0: tensor([ 35,   4,  37, -39,  36, -34, -34, -48, -24, -25, -44,  10, -30, -26,
         13, -30])
1: tensor([-34,  13,  28, -25, -14, -29,  24,  23, -17,  41, -35, -38,  27, -32,
         28,   5])
2: tensor([-32,  37,  34,  26,  53, -37, -35,  26,  24,  36, -17, -30, -33, -30,
         43, -38])
3: tensor([ -5, -46, -39,  -5, -22,  46,  18,  -7, -25,  44,  37, -36,  50, -38,
        -25, -50])
4: tensor([ 37,  16, -35,  44,  39,  42, -33, -12,  46, -43,  31, -28,  29, -41,
          2,   2])
5: tensor([-21, -40, -16,  29,  13,   6, -29, -34,  33, -15,  32, -41,  26, -43,
        -35,  33])
6: tensor([ 36, -41,  27,  46,  48,   5, -43,  -5,  43, -40,   4,  46,  19,  32,
        -45, -42])
7: tensor([-40, -31, -34,  27, -33, -40,  36, -15, -42, -37,  16, -38,  48, -42,
        -47,  -8])
8: tensor([-16,  39,  48, -41,  50, -34, -38, -40, -24, -34, -50, -43, -31, -34,
         43, -21])
9: tensor([-29,  39, -37, -37, -19, -40, -26,  41,   7, -12, -49, -34,  -1,  27,
        -43, -50])
10: tensor([-44, -45, -22, -35,   9,  47, -42, -46, -42,  -1,  26,  40, -37,  25,
         -3,  23])
11: tensor([ 30,  27, -26,   7, -28, -37, -28, -34,  42,  32,  23,  16,  35, -33,
         16,  37])
12: tensor([ 37,  43, -17, -40,  28,  45,  46,  14, -10,   2,  -7,  40,  47,  39,
        -45, -28])
13: tensor([ 36, -14, -28,  12, -29, -30, -18, -45,  35,  45, -12, -17,  42, -36,
         29,  38])
14: tensor([ 28, -44, -19, -19, -34, -30,  20, -37, -26,  38,  31, -33,  43, -41,
         -7, -31])
15: tensor([-41,  -8,  40, -26, -30, -42,  41,  34,  23,  38, -46,  -8,  26, -44,
         43, -12])
16: tensor([-38, -34,  -3, -32,   7,  30, -42, -32, -37,  20, -45,  43, -31,  41,
        -44,   3])
17: tensor([-48, -46, -33, -24,  -6,  43,  47,  45,  41,  39, -16, -25,  49,  11,
        -29, -47])
18: tensor([-18,  37,  25, -36, -24,  -2,  12,  41,  40, -40,  37,  46,  30, -32,
        -46,  23])
19: tensor([-49,  19,  40, -42, -28, -41,  13,  24, -40,  42, -49,  45,  24,  41,
        -36, -39])
20: tensor([-43,  33,  26,  25, -28,  16, -31,  44,  45, -46, -12, -44, -23,  -4,
         35, -16])
21: tensor([-35,  33,   1, -19, -35, -24, -17,  35,  33, -32,  39, -30, -36, -41,
          9,  17])
22: tensor([ 27,  44, -26, -36,  -9,  12, -28, -39, -40,  32,  11, -34,  17, -34,
        -17, -38])
23: tensor([-23, -17, -38,  -8, -19,  22,  -8, -37, -27,  32,  33,  34,  49, -32,
         -3, -10])
24: tensor([ 27, -16, -12, -25,  31,  39,  18, -38, -25,  39, -45,  19,  -9,  35,
        -28, -20])
25: tensor([-13,  27,  42, -30,  50, -27, -33, -28, -27, -35, -49, -31, -32, -33,
         42, -15])
26: tensor([-15,  31,  28,  39, -16,  26,  16, -30,  33,  27,  23, -39, -35, -19,
         36,  37])
27: tensor([ 32,  25, -25,  10, -29, -41, -31, -34,  32,  41,  17,   7,  46, -23,
         23,  37])
28: tensor([ 37,  34,  44, -29,  39,  46,  32,  14,  31, -31,  11,  25, -28,  34,
         27,  22])
29: tensor([-30, -35,  44,  36, -17, -32,  26, -37, -31, -32,  33, -44,  35, -32,
        -33,  34])
30: tensor([-15,  29, -39, -36, -33,  41,  41,  44,   5, -44, -35, -26,  38,  42,
        -28, -30])
31: tensor([-21, -18,  22,  48, -21,  31,  28,  -4,  35,  38,  20,  15, -26,  18,
        -28,  26])
32: tensor([ 35, -11,  44, -38,  53,  45,  39,  33,   0, -44,  38,  35, -25, -32,
         25,  32])
33: tensor([ 17,  38,  21,  43,  30,  23, -25,   8,  35, -44,  20,  37, -38, -15,
         26, -43])
34: tensor([ 32,  15, -21,  42,  29, -39, -24, -34,  31,  26,  28,  22, -11,  34,
         35, -25])
35: tensor([-44, -37, -27, -11,  20,  30,  35, -39,  28,  24, -15, -28, -28, -25,
        -33,  14])
36: tensor([-44,  42, -34,  46, -27,  13, -21,   1, -18,  -2,  35, -44,  53, -44,
         44,  43])
37: tensor([-42,  31, -10,  39, -35, -34, -35,  38,   3,   7,  39, -34,  41, -42,
          0,   1])
38: tensor([-36, -30,  51,  43, -33,  22,  -5, -11, -25, -45,  -4,  38, -26,  34,
         38, -47])
39: tensor([ 30,  38,  17,  30, -33,   6,  -6, -50,  49,  31, -50,  37, -28, -31,
         38,  31])
40: tensor([ 16, -46, -36,  14, -34, -16,  19, -13, -24,   0, -34,   2,  12, -39,
         16,  32])
41: tensor([-50, -38, -11, -41,   1,  39, -42, -43, -45,  18, -45,  45, -33,  40,
        -44,  -2])
42: tensor([ 34, -37,  -4, -40,  54, -36,  33,  44, -35, -28, -42, -42, -37, -20,
        -43, -51])
43: tensor([  8, -33, -23, -16, -19,  23,  35, -36,  -6,  44, -11, -41,  32, -35,
         19, -38])
44: tensor([ 33,  36, -37,  38, -38,  10,  -4, -43, -39,  34, -32, -31,  50,  43,
         43,   4])
45: tensor([-20,  32,  36,  50, -29, -20, -40,  44,  40, -26,   7, -41,  -9,  29,
          5, -50])
46: tensor([ 40,  -5,  -9,  24, -28,  15, -20, -39,  22,  42, -42,  32,   0, -41,
         44,  27])
47: tensor([-42,  28,   0,  40,   7,  18,  33,  -2, -16, -33,  35,  33, -23,  34,
         37, -24])
48: tensor([-25,  41,  34,  49, -22,  33,  34, -22,  45,  11,  38,  36, -36,  38,
         33,  29])
49: tensor([ 16,  24, -12, -29, -13,  35,  41, -31,  25,  39,  20,  47,  50,  38,
        -38,   8])
50: tensor([ 39,  41, -27,  36,  16,  12,  30, -28, -33,  31,  39, -43, -36,  29,
        -42, -34])
51: tensor([ 23,  29,  33,  -9, -15, -39, -29, -24, -42,  41, -45,  46,  34,  32,
        -44, -46])
52: tensor([  7,  25,  46,  51, -29,  41, -37, -48,  49, -11, -46,  17, -35, -20,
         45, -39])
53: tensor([  1, -47,  -4,  30,  51,  15,   4,  46, -43, -40, -46,  45, -28, -23,
         28,  14])
54: tensor([ -2, -47, -28, -12,   0, -10, -42, -42,  42,  16,  23, -43,  32, -43,
        -45,  39])

tensor([ 30,  40, -23,  26,  17,  16,  23, -21, -31,  21,  27, -43, -36,  19,
        -31, -32]) 50 22
tensor([ 27,  35, -37,  28, -38,   9,  -9, -35, -32,  32, -33, -29,  45,  41,
         31,  -1]) 44 27
tensor([-33,  34,   7, -17, -35, -34, -15,  45,  45, -42,  44, -41, -39, -40,
          6,  16]) 21 20
tensor([  9, -17, -35,   2,   1,  42,  43, -44, -11,  34, -44,  46, -41,   0,
        -34,   4]) 24 35
tensor([ 25, -26,  34,  23,  30, -32, -38,   5, -32,  39, -44,  35,  32,  29,
        -41, -21]) 51 24
tensor([ 18,   7,  42, -29,  50, -31, -37, -43,  -1, -33, -36,  30, -23, -27,
         -4, -10]) 0 25
tensor([ 14, -34,  -3, -28, -20,  24,  25, -35, -25,  26, -28,  -9,  35, -29,
         44, -35]) 43 14
tensor([  7,  16,  36,  39, -29,  30, -26, -47,  38,  -9, -45,  10, -33, -15,
         43, -29]) 52 39
tensor([-36,  21, -25,  46, -18,  27,  21, -40,  43,  44,  29,  33, -41, -23,
        -33,  -8]) 31 48
tensor([-27, -20,  31,  48, -20,  44,  32,   0,  45,  40,  16,  24, -38,  19,
        -26,  27]) 31 48
tensor([-48, -23, -32, -29, -31,  48,  49,  38,  46,  46,  10, -40,  39,  -3,
        -24, -20]) 17 3
tensor([-26,  -3, -29, -26,  17,  30,  11,  -4, -33,  46,  29,  45,  39, -30,
        -39, -40]) 23 3
tensor([-34, -35,  45,  47,   6,  46, -42, -40,  39,  33, -50, -40, -32,  -8,
         22, -42]) 52 26
tensor([ 15,  13,  53, -41,  53, -40, -39, -43,  -8, -31, -47,  41, -32, -26,
        -11,  -7]) 0 25
tensor([-11,  35,  18, -37, -22,   3,   6,  30,  31, -30,  38,  39,  31, -32,
        -36,  14]) 18 21
tensor([-24,  24,   4, -21, -24, -32,  -8,  45,  41, -42,  32, -42, -38, -40,
          2,   7]) 21 20
tensor([-38,  42, -35, -39, -42,  42, -30, -47,  14, -39, -46,  29, -33, -42,
         36, -35]) 52 39
tensor([-42,  26,   6,  46,   9,  25,  43,  -9, -18, -34,  38,  45, -33,  42,
         39, -31]) 47 38
tensor([-32,  37,   0,  27, -39, -37,  34,  21,  34,  15,  28, -40,  44, -26,
          7, -14]) 37 1
tensor([-36,  13, -20,  35, -11,  17,  20, -30,  32,  37,  28,  33, -33, -12,
        -44,  -7]) 31 35
tensor([ 18, -35, -20, -11, -32, -23,  20, -37, -17,  39,  32, -24,  32, -38,
        -12, -27]) 14 43
tensor([  6,   9, -19, -21,  10,  45,  31, -42,  16,  41,  24,  38,  24,  36,
        -35,  22]) 49 24
tensor([ 24,  39,  18,  42,  41,  34, -33,   4,  42, -43,  31,  37, -40, -11,
         24, -43]) 33 4
tensor([-33, -26, -38, -17, -30,  33, -14, -49, -38,  40,  40,  34,  51, -37,
        -11, -18]) 23 3
tensor([-28,  15,  46, -17, -17, -23,  10,  31, -18,  39,  10, -40,  50,  40,
          7,  37]) 1 15
tensor([-41, -31, -34,  28, -33, -29,  34, -19, -38, -26,   8, -36,  45, -42,
        -35,  -3]) 7 29
tensor([ 35, -35,  39, -28,  52,  44,  37,  36,  -3, -44,  38,  24,  -9, -36,
         27,  34]) 32 28
tensor([ 23, -23,  32,  19,  38, -39, -37,  12, -42,  41, -51,  33,  36,  28,
        -41, -18]) 51 24
tensor([-45,  38, -23,  35, -28,   7, -12,   7, -13,   2,  30, -32,  42, -43,
         36,  41]) 36 37
tensor([-37, -20, -21, -23, -21,  38,  37,  38,  43,  43,  12, -30,  29,   3,
        -25, -13]) 17 3
tensor([ 37,  38,  -5,  39,   6,  -6, -26, -38, -44,  30,  24, -26, -38,  42,
        -42, -30]) 50 22
tensor([ -7,  19, -26,  44,  -9,  32,  18, -44,  -8,  42,  19, -22, -30,  46,
        -45, -48]) 50 31
tensor([-33,  41,  -1,  35, -29, -26,  34,  26,  34,  23,  39, -44,  39, -33,
         19, -15]) 37 36
tensor([-13,  30,  27,  38, -18, -14, -29,  40,  29, -27,   2, -29,  -1,  25,
         -1, -38]) 45 20
tensor([ -6,  -9, -36, -37,  54,  22,  26,  43, -46, -37,  -9,  46,  50,  42,
          7,  -5]) 12 53
tensor([-34,  23,  20,  24, -18,  20, -28,  45,  33, -44,  -8, -32, -21,  -1,
         36,  -9]) 20 45
tensor([-47, -45, -39,  13, -12,  18,  47, -44,  45,  34,   4, -35,  -8, -42,
        -32,   6]) 35 5
tensor([-43, -47, -35,  -7,  16,  27,  46, -42,  36,  23, -16, -25, -27, -33,
        -43,  11]) 35 5
tensor([-36, -32,  39,  33, -33,  25,   2,  -5, -16, -34,  -4,  28, -17,  30,
         27, -43]) 38 47
tensor([-48, -25, -27, -31, -27,  46,  37,  27,  34,  44,   2, -29,  29,   2,
        -27, -18]) 17 3
tensor([-35,  34,  24,  24, -28,   8, -20,  39,  45, -38,  -5, -43, -13,  -7,
         35, -20]) 20 45
tensor([-48,  42, -26,  16, -18, -42, -24,  34, -19, -20, -18, -33,  39, -28,
        -27,  32]) 37 36
tensor([-49, -33,  -2,  29, -31,  -7,  37, -41,  33,  14,  29,  47, -24,  48,
        -38, -40]) 31 47
tensor([-32, -47, -30,  15, -26,  40,  33, -27, -25,  45,  39, -24,  51, -43,
        -29, -50]) 3 43
tensor([  7, -44, -10, -40, -25,  26,  17, -44, -33,  27, -40,  -7,  35, -32,
         33, -32]) 43 14
tensor([-24, -19, -35,  -9, -21,  23, -17, -47, -27,  40,  39,  33,  41, -26,
         -4, -20]) 23 3
tensor([-47,  25,  43, -31,  16, -42,  -3,  22, -43,  37, -50,  45,  36,  33,
        -42, -30]) 19 51
tensor([-46, -40,  50,  34,  20, -43,  34, -20,  27, -35, -21, -41,  50, -41,
        -28,  36]) 29 5
tensor([-41,  35,  42,  25,  42, -25, -38,  28,  23,  35, -27, -23, -35, -36,
         34, -39]) 2 25
tensor([ 28,  38,  43, -29,  29,  46,  33,  14,  32, -36,  10,  34, -28,  32,
         39,  22]) 28 32
tensor([-27,  30,  -8,  27, -30, -31,  30,  29,  32,  13,  39, -43,  47, -37,
         12, -10]) 37 36
tensor([ 12, -12, -33,  -3,   0,  43,  43, -42,  -5,  35, -35,  47, -29,   6,
        -34,   4]) 24 35
tensor([-11, -34, -38,  -2, -23,  34,  13,  -2, -26,  34,  29, -37,  50, -37,
        -27, -39]) 3 43
tensor([-43,  28,   5,  34,  12,  24,  43,  -7, -21, -30,  36,  45, -34,  32,
         29, -28]) 47 38
tensor([ 31,  30,  43, -31,  39,  34,  38,  26,  32, -38,  10,  35, -17,  24,
         39,  31]) 28 32
tensor([-48, -42,  52,  47, -34, -26,   0,  18, -41, -42, -48, -34, -40,  15,
         45, -50]) 38 20
tensor([-23,  33,  37,  46, -18, -22, -40,  43,  38, -18,   3, -40, -12,  19,
         10, -48]) 45 20
tensor([-30, -26, -34, -40,  53,   9,  33,  42, -28, -43, -45,  46,  43, -26,
         12, -50]) 53 12
tensor([-27,  12,  33, -12, -11, -31, -17,  18, -11,  40, -12, -23,  38,  44,
         10,  36]) 1 19
tensor([ 38,  33,  30, -37, -30, -20,  37,  42,  -2,  38,   5, -42, -10, -22,
         33,  40]) 1 15
tensor([ 32,  20, -10,  48,  53, -43,  15,  12,  47,  34,  13, -43,  -7,  45,
         37, -48]) 34 2
tensor([-31,  21,   7,  34,  15,  16,  37,  -6, -19, -25,  37,  42, -34,  41,
         34, -22]) 47 48
tensor([-35, -34, -24, -34,   3,  43, -34, -39, -31,  -4,  25,  40, -25,  27,
         -9,  23]) 10 16
tensor([  0,  23,  40,  50, -28,  39, -33, -39,  49, -15, -36,  20, -34, -20,
         40, -28]) 52 39
tensor([-17,  33,  27, -32, -14,   3,  10,  38,  31, -37,  37,  35,  21, -29,
        -34,  18]) 18 21
